(in the rows, 128 means zero)
One turn moves every row onto another: examples first, then more rows asked
Lifeb: [139 143  95 119 118 146 123 129 118 145 116 134 119 134 164 158 143 117
 115 107  89 116 136 130 138 156 134  99 129 135  96 126 130 160 132 149
 102 161 106 163 102 127  82 115]
tipa: [151 136 103 156 112 126 130 140 136 170  99 134 143 131 160 131 125 138
 118 117 130 117 119 152 161 141 145 124 103 151 110 125 141 122 109 126
  98 132 127 150 114 130 119 109]
lidus: [124 155 108 144  93 138 158 129 156 107 100 140 139 120 148 129 148 132
 126 138 101 146 112 141 157 155 144 137 122 137 110 129 138 113 129 124
 115 138 139 164 108 116 108 107]
tose: [152 115 141 144  89 150 127 146 141 150 123 114 164 129 161 116 145 118
  99 125 134 116 142 130 131 171 119  90 119 138 116 157 125 118 131 152
  96 132 131 142 132 129  77 113]
sim: [124 149 122 116 107 149 132 120 141 116  99 120 143 132 160 145 147 124
  92 100 116 125 151 122 147 151 141 120 123 127 120 157 139 124 152 160
  91 140 133 169 115 127 108 146]
tefak: [140 134 120 142 112 133 141 118 128 125  97 135 132 115 149 110 151 132
 100 105 116 142 167 145 144 160 142  95 143 141 128 123 115 132 154 137
 106 139 128 152 134 101 103 113]
Pur: [143 130 142 137 110 136 140 131 121 160 139 120 159 123 150 129 137 121
  96 103 136 106 118 125 126 140 137  86 124 136 130 145 121 128 139 159
 102 154 136 147 129 159  96 127]
zul: [131 151 114 129  90 134 142 148 144 155 106 141 158 113 161 152 151 110
 116 125 133 121 103 120 143 146 131 118 112 112 118 153 149 126 110 147
 101 157 113 157 117 153  84 119]
bikez: [125 152 122 123 112 144 132 123 139 123  90 126 142 131 171 141 141 127
  97 103 117 116 152 125 154 149 141 126 117 139 122 154 152 118 146 156
  92 132 135 169 119 126 110 144]
bamiv: [152 129  96 141 108 150 124 149 134 137 133 114 141 133 135 160 155 100
 123  92 104 124 145 134 123 165 133 100 119 130  95 130 125 147 133 138
 103 148 124 164 101 116  99 102]
tubiv: [137 134 131 144  89 158 161 132 139 118 116 126 143 125 163 113 133 135
  94 137 112 134 103 135 145 162 119 106 147 124 117 150 118 136 144 121
 120 156 111 148 122 144  72 106]
boman: [150 127 110 169  92 127 150 153 138 161 113 128 151 128 155 125 132 138
 113 118 122 129 110 166 147 153 131 122 114 138 109 121 129 127 124 107
 111 151 111 148 117 126 102  96]
poz: [153 140  94 157  95 157 149 133 144 112 133 117 138 137 139 142 128 114
 129 100 114 112 115 123 123 156 146  96 129 153 105 148 118 154 139 128
  90 138 128 146 103 131 118 111]
karu: [136 148 112 123 108 146 142 111 135 135 127 147 123 119 159 135 141 116
 137 139 101 105 109 108 135 153 138  94 130 161 109 131 127 142 107 157
  95 150 130 143 120 132  85 110]
botuf: [143 135 109 147 114 137 143 121 128 117  98 141 131 125 156 110 141 125
 102 106 116 137 165 143 144 160 143  98 141 142 129 117 110 130 153 142
 108 138 127 156 131 103  99 113]
todu: [157 128  96 138 108 143 127 148 133 136 127 117 146 130 133 158 156 102
 124  92 106 126 147 131 122 168 139 102 114 123  95 131 123 154 127 139
 104 152 131 173 106 118 100 111]
korut: [156 131 135 143 101 140 152 132 142 133 123 127 123 119 156 134 141 140
  96 120 109 137 153 143 132 175 131 103 127 150 131 154 120 133 158 138
 109 142 124 153 138  98 119  99]
rodem: [127 149 111 132  92 135 138 146 139 146  95 136 157 117 162 147 156 109
 109 129 131 114 103 126 151 140 130 118 118 110 123 145 142 125 108 157
 103 153 119 160 126 154  80 125]
Zovo: [141 148 117 149  98 142 119 129 148 122 128 126 136 120 139 137 145 111
 135 107 118 132 121  99 125 176 148  81 128 138  87 116 127 147 124 122
 107 156 123 140 112 134  87 117]
muvu: [159 136 135 133 103 142 166 137 144 143 123 130 126 124 154 151 140 144
  98 130 105 125 135 148 130 166 128 114 119 150 131 169 130 136 151 143
 109 140 119 159 131 109 122 107]
sifo: [155 145  95 156  94 160 150 132 142 116 122 112 141 136 139 139 124 115
 137  91 112 115 115 120 122 154 149 102 131 142 104 148 117 150 135 128
  94 138 132 150 104 126 122 112]
Dunom: [145 118 135 137  95 150 121 144 150 150 112 120 153 126 164 123 155 120
  99 136 126 116 142 132 141 181 117 103 117 138 112 147 128 116 124 153
  97 122 129 154 127 111  65 108]
zaz: [126 151 122 120 112 154 129 126 141 117  98 119 148 133 160 144 145 119
  89  98 112 126 151 122 144 157 136 119 126 123 126 160 139 130 151 161
  97 141 132 171 116 126 105 142]
Vasa: [137 150 141 138 120 130 145 122 118 153 128 132 137 115 149 133 132 125
 101 105 124 117 120 126 142 132 148 104 125 141 137 132 128 133 135 155
 112 168 142 151 118 168 105 128]
Relon: [151 120 123 163  85 144 155 151 136 142 112 122 148 129 155 121 131 142
  95 128 126 139 104 154 142 159 121 109 126 118 109 134 122 137 130 104
 122 150 112 146 117 135  94  93]
Butom: [140 134 112 151 116 132 145 120 125 125  92 144 134 126 150 110 144 122
  96 110 120 140 164 143 142 152 145 102 146 134 131 109 115 128 151 136
 111 145 126 162 125 113  95 115]
luf: [154 130 108 166  97 126 144 151 138 164 113 136 143 124 155 126 132 144
 113 119 123 125 106 162 152 154 137 117 104 138 102 123 131 129 122 108
 109 144 119 148 115 131 101  92]
doput: [139 147 107 131 110 141 138 120 129 136 133 143 126 122 160 142 140 114
 147 131 103 109 109 111 132 158 146  91 130 164 107 125 129 146 111 154
  96 145 133 143 117 130  84 110]
lefi: [117 158 118 147 104 137 159 132 150 115  98 143 131 112 153 135 148 138
 122 135  99 143 110 143 158 150 144 136 119 134 117 126 143 113 128 132
 121 147 142 165 110 128 112 112]
bul: [120 152 109 142  99 132 158 126 160 110 104 140 133 119 151 127 153 133
 128 135 106 143 115 142 155 159 147 135 126 137 113 133 141 114 121 123
 119 137 136 168 112 118 111 107]
sako: [125 153 121 120 115 152 133 120 143 118  96 121 143 132 168 140 152 122
  91 100 118 128 148 122 143 153 138 118 124 128 118 157 139 120 152 159
  88 135 136 171 114 133 110 141]
bok: [131 139 104 135 110 154 150 122 134 134 126 111 138 150 164 138 124 124
 121 118  85 100 113 145 148 153 137 119 126 151  94 135 125 134 119 146
  91 135 146 167  86 129  98 106]
dorag: [129 156 115 151  97 141 160 126 162 104  98 134 135 122 146 127 149 131
 125 136  99 143 116 143 159 157 143 132 120 138 110 137 140 114 123 122
 111 131 140 158 110 115 108 107]
popal: [136 144 122 131  87 138 140 154 146 150 110 138 154 114 155 153 156 111
 116 131 131 122  97 117 139 150 134 116 112 117 120 149 156 130 108 146
 103 161 114 153 128 151  85 120]
Fumob: [146 131 139 142 105 139 139 136 136 154 135 120 165 116 155 123 134 121
  96  99 139 109 120 123 133 145 131  87 120 140 131 148 118 127 138 158
  97 156 137 144 133 156  99 123]
garag: [147 136 143 135 116 137 138 126 127 161 134 127 150 117 145 131 136 125
 101  97 134 108 121 121 131 135 142  90 127 137 136 144 125 123 139 153
 105 151 135 145 135 158 103 124]
dek: [155 130 105 166 101 128 139 151 138 162 109 138 149 130 160 127 130 140
 117 115 131 124 110 166 157 156 138 121 102 138 109 124 125 125 117 115
 101 138 125 152 119 135 102  96]
kozu: [153 122 143 140  94 145 127 140 142 154 128 114 164 128 156 115 140 120
  95 114 141 112 134 125 128 168 124  92 116 136 129 155 114 116 130 156
 106 135 134 144 133 139  87 120]
Dano: [148 126 125 158  84 143 161 143 143 136 120 121 147 127 156 119 135 137
  95 132 115 138 107 148 142 157 118 101 136 121 110 145 117 142 138 110
 124 157 110 143 122 134  83  92]
Gik: [159 134 131 142 103 131 155 129 137 130 110 136 125 117 147 126 139 136
  97 117 114 141 162 138 137 175 135  98 130 140 134 143 120 130 159 134
 111 139 124 158 137 100 114 103]
Lop: [137 142  96 115 112 139 126 122 118 149 105 129 119 136 168 154 146 125
 109 116  86 121 138 131 139 162 134 108 129 135  99 132 135 157 130 148
  99 158 109 165  99 126  76 118]
Nugag: [141 144 113 143 101 145 117 132 138 118 135 128 138 120 141 138 145 113
 138 108 119 134 123 106 126 174 145  84 132 143  90 124 126 149 130 123
 109 152 121 134 115 135  79 113]
misuv: [132 141  98 144 115 133 138 119 120 126  85 137 141 129 160 114 145 118
 107 111 120 131 153 147 161 143 140 101 145 121 133 105 118 125 134 142
 100 147 140 161 121 121  86 114]
Gasu: [134 148 114 130  83 135 137 150 145 150 106 140 155 115 156 155 156 112
 115 127 134 119  96 122 147 146 131 117 112 117 115 150 147 128 110 153
  99 156 113 157 120 151  85 119]
misob: [134 137  92 145 110 155 143 120 128 127 128 110 135 148 159 133 131 120
 122 114  85 101 116 141 143 148 136 111 124 153  94 132 122 139 124 140
  91 136 141 166  83 132  93 113]

kozu moves to Gik
Nugag moves to bamiv
Fumob moves to tefak
And these:
tose moves to korut
tubiv moves to Dunom
luf moves to Pur
bok moves to karu
sako moves to bul
sim moves to lidus
Zovo moves to todu
zaz moves to dorag
Lifeb moves to misob
Vasa moves to misuv
lefi moves to rodem
dek moves to garag

One turn moves every row onto another: examples first, then more rows asked
peba: [123 131 111 160 116 120 116 131 123 132 152 126 158 149 124 135 141 153
 135]
tok: [154 132 141 158 132 107  88 130 157 115 161 148 129 124 117 132 121 118
 138]
Mig: [117 127 118 165 123 133 115 134 120 131 146 131 154 154 115 143 136 138
 124]
vuner: [127 121 125 148 104 130 126 137 121 139 148 139 117 133 122 108 108 112
 112]
sikov: [169 101 136 155 119 118  84 135 149 107 166 155 130 143 126 129 122 137
 132]
Luzad: [135 124 107 152 110 106 119 127 122 135 151 123 155 146 134 126 135 158
 142]
deviz: [110 124 140 137 137 109 132 135 120 139 137 141 120 137 124 115 133 127
 134]
Nipo: [165  99 133 150 111 113  74 134 142 107 160 157 138 140 122 131 127 143
 130]
fasa: [119 106 144 133 119 113 121 138 120 130 135 149 147 154 121 105 141 152
 138]
Fumop: [149  98 119 148 121 109 125 128 113 132 124 136 128 156 125 134 113 120
 131]
niz: [156 104 128 146 108 104  65 132 131 111 158 156 138 129 119 136 130 145
 127]
lilo: [140 111 125 140  88 125 121 137 126 133 154 140 139 144 130  91 114 143
 124]
bapu: [125 109 146 135 126 115 131 139 128 131 139 146 141 158 127 103 136 148
 141]
Neno: [119 120 142 138 137 112 139 137 128 136 141 140 123 145 128 109 133 131
 139]
Zek: [119 123 120 141  86 129 106 138 114 136 153 142 147 133 117 105 122 142
 112]
zus: [112 126 121 144  93 132 107 138 111 138 150 142 137 127 114 112 122 129
 107]
sunag: [156 115 140 146 113  98  69 128 144 112 149 158 148 127 111 130 126 134
 136]
duro: [110 110 141 129 120 111 115 138 112 132 130 149 148 146 116 111 142 150
 133]
Rogum: [137 115 127 145 104 129 131 137 127 137 151 138 117 139 128  98 106 118
 118]
vedaf: [147 135 137 154 128 101  82 127 151 117 159 147 129 116 115 136 124 118
 135]
Sogud: [137 104 124 158 128 125 122 133 114 128 125 138 134 157 116 141 118 115
 123]
bapi: [155 120 131 162 133 118  89 133 149 113 171 145 115 128 126 140 124 122
 128]
Zural: [146 132 135 150 122  96  73 125 144 117 155 150 135 114 112 137 126 124
 135]
Roz: [105 117 139 130 124 107 114 136 109 136 130 146 139 138 115 117 142 141
 129]
tunim: [146 111 108 145 112  96 123 123 119 135 141 124 143 147 139 122 126 151
 143]
bovib: [143 111 126 143  96 127 129 137 129 134 153 139 126 144 131  93 108 131
 123]
reson: [147 116 123 147 112 103  64 130 127 115 160 150 132 119 118 143 132 139
 124]
Res: [123 117 122 165 127 135 117 135 116 130 135 136 143 158 111 145 127 123
 119]
Ruz: [148 127 125 158 129 112  80 131 141 116 169 144 115 118 124 145 128 123
 125]
Ritus: [162 125 145 158 128 110  88 132 161 112 162 151 134 132 117 129 120 122
 140]
koz: [104 122 137 133 131 106 121 135 111 138 132 142 129 133 119 119 138 132
 131]
Kevud: [145 125 122 152 121 105  71 130 132 118 165 146 123 114 121 145 131 130
 124]
Tek: [165 111 134 161 128 120  90 135 153 109 170 149 120 139 126 133 121 129
 132]
Girev: [116 127 124 147 101 131 116 138 114 139 148 140 124 127 115 112 115 117
 107]
Lodu: [149 125 137 147 116  96  69 128 142 115 149 153 143 118 109 135 127 129
 134]
vuvaz: [165 116 146 154 122 110  84 132 158 108 156 156 141 137 114 125 122 129
 140]
tari: [162 113 144 148 115 105  75 131 152 109 152 158 148 135 112 127 124 134
 137]
Ritet: [124 113 145 138 133 116 138 139 132 133 142 142 130 154 129 104 133 139
 142]
vele: [130 116 123 140  83 126 111 138 120 135 154 142 148 139 124  96 120 148
 118]
pazis: [152 100 113 145 115  97 125 124 117 135 129 128 132 151 134 125 116 134
 141]

vuvaz moves to tari
fasa moves to duro
tunim moves to Luzad
And these:
Ruz moves to bapi
vele moves to Zek

